Named moves, each a turn or a mirror, and the order they were made in; the first pair answered
leko:
[-10  13  -2  15  12  17   7   2   0 -20  19   5   6   1  11 -17   9  -2
  -1  14] -> [-10  16  -4   2   0  12  14   5  -7 -21  15  15  -2  -5  -4 -17  13  -3
  -5  -3]
[ -1   7 -10  -5  -5   1   3 -11  -7 -19   1  -1 -12   0   0  11  12 -16
  -6  -7] -> [ -1   5 -11   5   4   2  -3 -14   0 -17   3  -8  -8   2  14  11   7 -16
  -4   7]
[  6  -4 -11 -19 -14 -14  -8  -1  -5  -7  -3  -5   0 -15 -27   7  12  -4
 -16 -30] -> [ 10 -11  -9  12  13  -7 -29 -14  11  -1   4 -27  21  -4  11  11   0  -1
  -7  10]
lado:
[ 20  -4   6 -11   0   4 -23   3  16  -5 -11   8  -2  11  -9   5  -7   8
   2  16] -> [ 13  -2   3  -3   3   9 -21   6  18  -6  -8  12  -3  10   0   0  -8  10
   7  24]
[  9  -9  14 -17  -1  -9 -14  -9  -2   9   3  -9  -3  -5  -8  16   5   3
 -15 -16] -> [  7  -9  19  -5   9  -6 -20 -10   2  15   6 -12   4   1   5  18  -4  10
  -9   1]
[ -8   0  -5  15   4   1  -3   3  -2 -10   3  -2   4   1  12  -8   1  -2
   3   7] -> [ -9   4  -8  11  -1   0   1   6  -8 -14   3   1  -1  -3   7 -10   3  -4
   2   1]
fip:
[-18  -1   4 -24  -2 -10  25   3  13  24  -5  23  -1  12   4  -9  27   3
 -15  -7] -> [-17   3  -7 -21  -2  -9  26   1   7  11  -6  21   3   9   7 -14  34  -5
 -18  -9]
[  1   7   8 -13 -10  -7   6  17  -8  -2  -3  22 -11  -2 -11   9  -1   9
  -6 -16] -> [ -1  13  -3  -5  -7  -4   8  16 -12 -18  -4  16  -5  -6  -4   3   5  -4
 -11 -18]
[-14  20 -24  29  12  18   8  -1  -7 -29  -1   0   6  -4  30 -21  10 -20
   8   9] -> [ -7   9 -14  35  21  17  -3  -9   5 -13   4 -12  13   3  39 -13   0 -11
  12  26]

Each pair is 2 to 4 moves apart.
[  2 -10  12  12  15  12   5  11  11  18   0   7   6  11  16  -3   1  19
  12  21] -> [ -1   2 -19  12   8   8   9   5  -9 -21  -7   0  15  -7  12 -11  25 -12
  -6  -4]	leko, fip, fip, fip
[ 12 -22  25 -17   1  -5 -12 -12  25  45  11   0   2  22   8  14 -24  22
   7  17] -> [  1 -14  11  12  15   7 -10  -8  23  30  15   0   9  22  35  -1 -24  13
  17  38]	fip, fip, leko
[  7 -13  -6  17  24  -1 -17 -19   7   2   0 -23  11   0  16   7   1 -16
  -7  17] -> [  3  -2  -4 -22  -7  -7   8  -2 -12   0 -10   5 -11  -8 -30   5  11 -14
 -16 -25]	fip, leko, fip
[ 16 -18  23   1   9  -6 -19 -10  19  30   0  -4   2  10   1  18 -13  13
   0  13] -> [-4 -2 -1 34 21  6 -6 -5 12  3  6 -3 13  4 31 -2 -5 -1  8 29]	lado, leko, fip, leko
[  2  10 -13  -7 -10  -1   7   4  -7 -22  -2   0  -1 -13  -8 -16  16 -12
  -4 -10] -> [  1  11 -16  -2  -5  -2   5  -1  -5 -25   0  -6   4 -13   2 -17  17 -15
  -2  -5]	leko, lado, leko
[ -5  -5  20 -13 -20   6 -10  -4   2  24   4  11   1  -7 -25  11  -2  12
  -4 -23] -> [-13   5  14 -11 -24  10   1   7  -4  16   4  21  -3 -11 -25   1  -2  11
   0 -24]	lado, lado, leko, fip
[-18  17 -27  26   6   3  17   7  -6 -26  -5   0   1   0  15 -22  21 -37
  -5  13] -> [-13  17 -24   8 -10  -4  21   8 -14 -26 -11   7  -9  -5  -8 -18  31 -40
 -17  -8]	leko, fip, leko
[ 10   3  16 -20  -5  -8   1  -3  13   6  10  17 -13   9 -16   0 -16  18
  10  -8] -> [ -4  14 -12  13  12   2   0  -8   9 -27  15   4   3   1  14 -15  -5  -4
  15   8]	fip, fip, leko, lado
[ 10 -12 -12  17  12   2 -23  -9   8  -7  -3 -35   8  -4   3   8   7 -21
 -13   1] -> [ 12 -18  14 -15  -9  -3 -12   5  11  24  -3 -11 -15   1 -28  15  -6   1
  -8 -17]	fip, fip, leko
